Here are some points:
[-7 3 11 30 -32 28 -3 14 30 -43 -21 19 28 -7 -36 -38 -30 0 5
 -21 -18 -2 -32 -15]
[16 17 41 -7 -18 4 20 -3 -16 37 -2 21 -11 29 -18 -5 -5 -29 -13
 -10 5 -17 34 -33]
[16 -18 -34 -9 12 25 -32 23 -16 -66 -2 8 -17 -17 2 -21 -16 -6 5
 9 17 29 -33 -2]
[4 -1 1 8 -4 51 -4 6 -21 -29 -9 4 13 -16 -35 -32 -21 14 36
 -19 -23 32 -55 -9]
[-15 -2 -25 -9 0 -17 5 -7 -5 -17 20 -30 32 -2 21 14 39 -1 -2
 25 3 -20 34 -21]
[25 -15 -28 17 -4 8 5 51 -28 12 -20 14 -40 -13 -20 -31 -96 -32 35
 -44 -33 5 -63 -24]
[-11 20 46 -53 53 -50 -33 -15 16 6 17 59 5 20 19 22 65 45 2
 -16 69 30 89 35]
[0 15 22 -10 -4 1 3 -3 30 -2 -9 -9 24 42 -30 -49 10 23 5
 -1 -12 34 1 -22]
[8 10 -60 7 -49 27 7 47 -43 -10 5 -32 1 2 -23 6 -75 -56 23
 -10 -68 13 -34 -33]
[-27 -6 19 -41 37 -39 -42 -9 -8 -37 33 1 -1 -30 27 65 31 30 -18
 69 46 19 55 23]
[64 22 -100 40 -53 17 10 42 -58 1 -34 -33 10 2 -32
 -47 -127 -62 59 -10 -73 34 -60 -67]
[31 25 -46 49 -44 -10 37 26 -8 8 -9 -19 8 14 -44 -22 -30 -35 36
 -11 -39 -9 -23 -31]
[23 -5 -31 48 -38 -1 15 16 12 -5 -3 -26 25 30 -34 -71 -51 -8 29
 -11 -35 -27 -50 -11]
[9 8 17 13 6 26 -12 -3 19 18 12 -20 10 5 3 -11 -2 21 21
 20 -41 -4 -29 -16]
[30 21 -23 12 3 6 37 -1 -24 45 -69 -10 -29 -6 1 -60 -69 -38 14
 -48 -7 29 -23 27]
[-29 -7 15 -51 36 16 5 19 -29 7 5 29 -33 -5 7 27 -1 13 -12
 -31 50 -12 12 39]
[-34 -14 14 -28 61 -26 -18 -6 10 -13 24 18 13 0 25 30 29 32 1
 6 23 1 -11 33]
[60 21 -44 101 -53 70 38 33 -1 65 1 -32 -9 23 -42
 -71 -105 -35 31 -63 -122 -13 -127 -36]
[-28 -28 18 -23 16 -57 -58 -26 23 -35 5 30 26 5 38 -19 18 32 -15
 -1 32 30 -6 40]
[-40 -14 38 -42 4 -1 -6 5 0 -9 5 18 -6 -16 17 58 71 38 -21
 13 69 -44 81 -16]
[30 -13 -50 30 -16 31 38 13 -8 42 -62 -26 -34 6 -23 -40 -45 -43 -9
 -36 -31 1 -49 -6]
[-76 -22 106 -87 54 -11 -26 -36 -8 -39 -13 85 -18 -43 11 79 127 44 -55
 42 127 17 127 50]
[-12 9 4 -16 -29 14 -21 26 21 -28 -1 -11 26 -3 -54 8 -8 -7 32
 -4 -30 30 -7 -20]
[4 7 -53 36 -33 39 -3 3 12 25 10 -26 16 25 -19 -5 -64 -24 1
 -13 -73 -6 -58 5]
[-25 -12 72 -12 -39 -25 25 -49 -14 -8 -30 52 7 -8 26 6 68 -9 -21
 2 37 3 78 16]
[-33 24 44 -51 31 -9 -32 4 13 -9 20 19 -13 -13 10 30 56 57 -18
 18 69 22 66 14]
[34 10 -16 23 -11 59 5 3 7 24 -10 -33 -14 3 -8 -44 -24 20 14
 -3 -28 -40 -86 -55]
[-18 27 63 -29 23 -16 -25 -25 41 -24 14 31 45 15 -14 -22 46 38 16
 11 38 20 44 4]
[34 -55 -24 22 -45 9 10 1 10 5 32 -41 -5 15 22 -26 -53 -15 -44
 -4 -72 -27 -80 12]
[7 -41 -48 -6 -28 -18 -8 8 -32 -30 32 -31 16 10 -4 -29 -43 -2 -10
 12 1 -15 -36 8]
[17 17 -41 30 -28 1 -12 -7 -7 15 -17 -12 -23 2 5 7 -47 -1 14
 16 -26 7 -8 -24]
[57 27 -28 39 -26 24 13 9 12 33 -11 -16 56 -6 -17 -59 -42 -17 40
 -22 -92 37 -79 -31]
[6 29 -17 26 -26 4 7 23 -18 15 2 -18 -32 26 1 2 -77 -8 9
 -11 -36 -4 -55 3]
[-51 -29 -3 -28 4 -3 -37 -2 -16 -63 3 27 35 24 -16 -7 -21 39 17
 -6 56 -23 -15 1]
[57 30 4 51 1 24 34 -36 21 35 -9 -26 3 -5 4 -44 -31 -66 -17
 11 -32 14 -6 -16]
[-3 -33 -26 -4 -13 32 24 6 3 -1 -14 10 10 3 0 -17 -37 -30 -32
 -46 -70 -10 -41 38]
[59 -17 -83 35 -10 -15 36 7 -2 28 -4 -39 13 8 -17
 -68 -63 -43 15 -40 -106 -8 -72 -28]
[6 -36 -47 32 8 -6 38 -15 19 30 12 -22 2 19 37 -27 -15 -13 -9
 -32 -49 -20 -48 34]
[-88 6 94 -87 74 -61 -36 -24 23 -5 16 66 -22 -18 38 118 123 58 -39
 -4 127 -5 127 67]
Then 16 other points, each followed by its number:
[-22 32 91 -42 66 -42 -31 -39 44 1 -29 70 -6 9 41 27 115 63 -52
 9 85 12 89 67] 0
[56 -1 -36 28 -59 43 44 65 8 47 -17 -37 -14 29 -4 -75 -65 -14 16
 -40 -93 -32 -98 -40] 1
[-31 -20 49 -40 0 -28 9 -32 11 -18 -10 9 1 -7 6 15 69 12 -39
 15 75 -42 90 24] 2
[-41 -1 13 -52 30 3 -25 12 2 -13 62 40 24 -51 17 78 82 50 -27
 35 34 8 61 10] 3
[-50 6 68 -85 58 -34 -34 -42 24 -37 32 31 4 7 37 83 101 71 -43
 63 95 36 92 29] 4
[11 30 -12 24 15 -40 -16 -54 70 -6 13 -33 53 45 -20 -11 -5 16 24
 32 -35 20 31 -22] 5
[27 29 -23 28 0 22 8 5 9 57 -14 -46 -43 3 -12 -14 -41 -28 2
 -1 -7 -41 -30 -24] 6
[-51 -14 53 -64 14 -50 -37 -42 -5 -37 12 52 0 -1 36 83 80 30 -22
 34 87 13 82 42] 7
[23 -15 -52 41 -31 33 51 -1 -22 19 4 -10 -1 -13 1 -55 -65 -67 -21
 -47 -97 11 -80 25] 8
[21 20 -74 13 -23 -2 39 10 -31 26 -4 -45 -5 24 1 -6 -53 -24 29
 -35 -44 14 -56 -38] 9
[50 7 -70 33 -32 17 2 20 -17 10 2 -55 21 19 -1 -42 -83 -23 21
 10 -62 7 -73 -32] 10
[40 -8 -83 38 -46 12 16 58 -27 -2 5 -35 -6 11 -9
 -53 -103 -18 54 -5 -95 24 -91 -35] 11
[-7 -12 12 7 -3 12 -22 -10 17 -22 2 25 18 5 -28 33 21 16 0
 26 -8 2 52 -17] 12
[50 17 -8 36 -28 -16 52 7 -8 55 -49 23 -10 15 -27 -31 -45 -14 -10
 -17 -35 6 1 -8] 13
[16 -29 -13 33 -8 30 10 -13 18 -42 19 -4 14 -9 -51 -30 -18 -55 28
 35 -17 6 18 -12] 14
[-2 -31 -32 50 -49 2 -18 14 -17 -41 2 -14 25 0 -13 -39 -58 -5 26
 13 -35 -12 -37 -34] 15
Which of these numbered points is nearest to each point below, ignoring the direction in which the first points spread most? Its number follows each.
[60 27 -55 73 -56 72 32 48 -6 6 -20 -44 -6 -2 -68 -40 -90 -37 41
 -27 -56 -8 -72 -61] > 12
[29 18 26 23 29 -2 42 -37 35 20 -70 22 -38 19 7 -38 18 16 -7
 -10 11 4 -6 23] > 0
[17 -7 -12 27 -40 17 14 53 21 -14 -6 6 -16 15 -15 -15 10 10 2
 -48 -71 -10 -10 13] > 1
[-23 10 26 -20 60 -29 -6 -48 14 11 -29 49 -3 -25 24 13 64 19 -18
 -26 22 25 47 29] > 0
[-26 -19 75 -8 12 1 30 3 -19 -12 -15 45 7 -21 3 23 45 13 -26
 -31 32 3 28 54] > 8
[44 -19 -7 32 3 31 69 24 8 37 3 3 -30 23 32 -41 -17 -16 -5
 -25 -33 -35 -17 26] > 1
[-8 -9 8 10 -12 10 19 14 -9 -16 13 17 -9 1 -14 31 48 33 13
 -20 -27 -9 12 6] > 12
[-22 8 22 -31 46 13 10 -27 21 15 -5 -6 10 -16 24 36 6 33 -42
 2 12 35 -8 10] > 4
[-2 10 -30 -18 -17 -21 14 -7 -1 38 15 -23 0 6 0 -26 -34 0 24
 -39 -27 3 -28 -58] > 9
[22 -19 -40 29 21 -12 -12 -12 -14 27 19 -26 28 42 8 -44 -47 -7 32
 -1 -37 -31 -55 -22] > 10
[-9 -7 -44 -12 -18 43 11 23 -28 10 44 -13 4 -13 -18 17 -40 -21 22
 -31 -69 7 -41 -40] > 3
[-90 -29 57 -85 61 -37 -88 -17 16 -62 47 1 -22 -21 72 92 74 80 -34
 74 127 -23 86 32] > 10
[-88 20 64 -24 10 -28 -69 -3 -10 -57 29 19 11 -29 9 64 61 44 -10
 30 103 32 79 18] > 15
[62 -3 -69 77 -56 15 60 8 -19 33 -14 -46 4 18 -34 -75 -84 -72 17
 -5 -89 -37 -57 -36] > 2
[60 -39 -127 86 -57 46 12 74 -43 -21 -5 -33 23 31 -56
 -96 -127 -49 48 -63 -121 -24 -127 -22] > 15
[-79 45 81 -69 103 -84 -73 -68 78 -42 28 22 59 14 35 86 127 81 -21
 69 94 19 127 38] > 5
[-66 -36 41 -81 57 -11 -36 -21 25 -57 14 54 12 -34 -23 50 84 60 -23
 34 92 39 87 -1] > 12
[58 -10 -63 61 -38 -9 38 -5 -22 44 -36 -33 -8 4 -29 -51 -52 -58 8
 -28 -63 29 1 -10] > 13
[-73 -36 62 -77 58 -19 -72 -8 -13 -104 27 53 1 -52 29
 60 87 49 -26 58 84 17 81 36] > 15
[27 -22 -53 51 -10 29 29 46 -5 19 47 -9 11 31 -26 -20 -48 -24 34
 -43 -74 -19 -67 -8] > 3
[-3 -15 29 -6 34 -34 38 -36 -20 26 -12 17 -31 -26 23 8 22 -40 -43
 -25 19 -3 27 38] > 8
[-46 27 35 -61 51 -6 -9 -6 16 27 20 -13 -16 -10 19 61 34 10 -26
 28 87 -42 19 29] > 6
[-20 -8 56 -56 36 -9 -34 -11 2 -38 -10 12 -11 -32 19 37 72 60 -13
 66 106 -8 98 -29] > 10
[-6 14 -9 -16 0 -5 -7 -6 4 29 -41 9 -16 -7 18 -33 30 33 4
 0 -2 46 2 11] > 0
[-126 -11 84 -101 68 -52 -84 -18 17 -104 20 57 17 12 17
 74 127 110 -18 37 127 20 116 53] > 15
[-37 46 63 -35 30 -19 -9 -22 28 24 0 48 -12 -10 -9 69 78 26 -18
 8 37 15 84 39] > 13
[59 23 -119 82 -86 35 85 7 -37 23 -10 -70 -5 14 -53
 -71 -94 -105 22 -4 -93 -31 -35 -28] > 2
[-6 1 20 -1 41 26 13 -6 1 51 11 -9 11 -35 -6 60 48 -17 -28
 2 5 -50 14 -49] > 6
[13 17 33 -10 14 31 3 6 12 -11 3 -10 0 3 11 -40 9 67 8
 16 24 -5 -58 -33] > 1
[-33 -19 61 -44 26 -11 -4 -3 46 -28 25 24 19 -22 2 48 58 37 -27
 20 40 8 14 2] > 4
[-17 9 60 -21 22 -3 -39 -33 17 4 14 0 4 27 46 70 80 81 -36
 17 37 -20 22 14] > 4
[61 -11 -37 76 -55 34 49 41 -34 5 -32 -13 -9 -11 -41 -83 -93 -77 15
 -68 -84 -2 -89 2] > 8
[-54 5 59 -90 79 -69 0 -52 2 -12 12 34 -23 -42 41 71 122 49 -21
 35 127 23 127 51] > 9
[101 17 -120 127 -56 40 66 57 -24 76 -50 -71 -26 15 -36
 -127 -127 -111 61 -65 -127 14 -127 -43] > 13
[-52 28 69 -67 41 -24 -37 -56 23 -45 22 42 -1 -16 37 101 82 44 -21
 59 88 30 99 27] > 4
[24 -12 -52 27 0 41 11 47 8 15 10 -34 -41 -25 -8 -3 -50 -15 27
 -42 -72 -28 -50 -42] > 3
[-21 24 19 -42 -11 -56 -9 -13 31 9 -24 0 -6 18 25 -5 20 7 4
 -5 35 31 67 -21] > 9
[-3 16 54 -41 25 -35 8 -59 31 61 3 -1 0 7 43 36 68 16 -20
 -9 27 -18 40 -21] > 6
[19 -8 -20 21 -29 10 18 -30 11 -46 3 -7 17 6 -54 -35 4 -33 7
 11 -28 -5 38 -14] > 14
[31 -27 -52 35 -9 36 9 57 -28 18 33 -56 10 -10 2 -2 -63 -48 8
 35 -67 -41 -86 -45] > 3
[-39 -4 28 -54 10 -12 -27 -40 26 -69 11 24 41 -14 -9 41 59 23 -20
 36 35 45 83 9] > 12
[18 -8 -6 76 -36 39 4 38 2 1 -5 -8 -15 13 -21 -19 -51 -7 13
 -20 -56 -40 -94 -22] > 1
[5 -30 -11 -4 27 31 11 3 -7 33 17 -4 -29 -37 27 15 -2 -33 1
 -18 -9 -35 -43 -7] > 6
[-33 4 18 -45 33 8 -62 -3 17 2 53 -34 0 -18 35 69 31 30 11
 28 39 -24 12 -21] > 10
[12 -27 -27 1 -30 12 47 11 -15 2 -11 9 -15 11 -17 -18 17 4 -13
 6 28 -30 16 -23] > 2
[-38 4 25 -52 -11 -17 -30 36 -23 -34 11 -11 -6 -4 24 47 7 12 19
 28 51 25 38 -22] > 11
[-26 13 74 -38 56 -9 -26 -54 30 -26 3 42 14 -11 39 48 84 30 -52
 55 61 23 61 66] > 4
[-31 -21 8 -26 -36 -28 2 -10 11 -23 16 -15 17 6 14 34 13 -15 -5
 12 13 8 52 24] > 7
[43 -12 -26 11 -60 37 37 16 -20 10 0 -26 -31 -22 -13 -28 -2 -33 -7
 -26 10 -40 -7 -37] > 2
[25 6 15 -1 19 22 18 -10 25 -16 8 45 8 -22 10 9 6 31 15
 15 -8 18 -20 4] > 4
[10 42 17 1 31 -51 -10 4 8 25 -8 26 17 38 -6 -16 35 4 12
 -17 18 22 31 26] > 0
[18 36 -31 64 -49 16 40 42 8 34 -11 -24 4 21 -32 -45 -32 -20 22
 -17 -74 -30 -42 -43] > 1
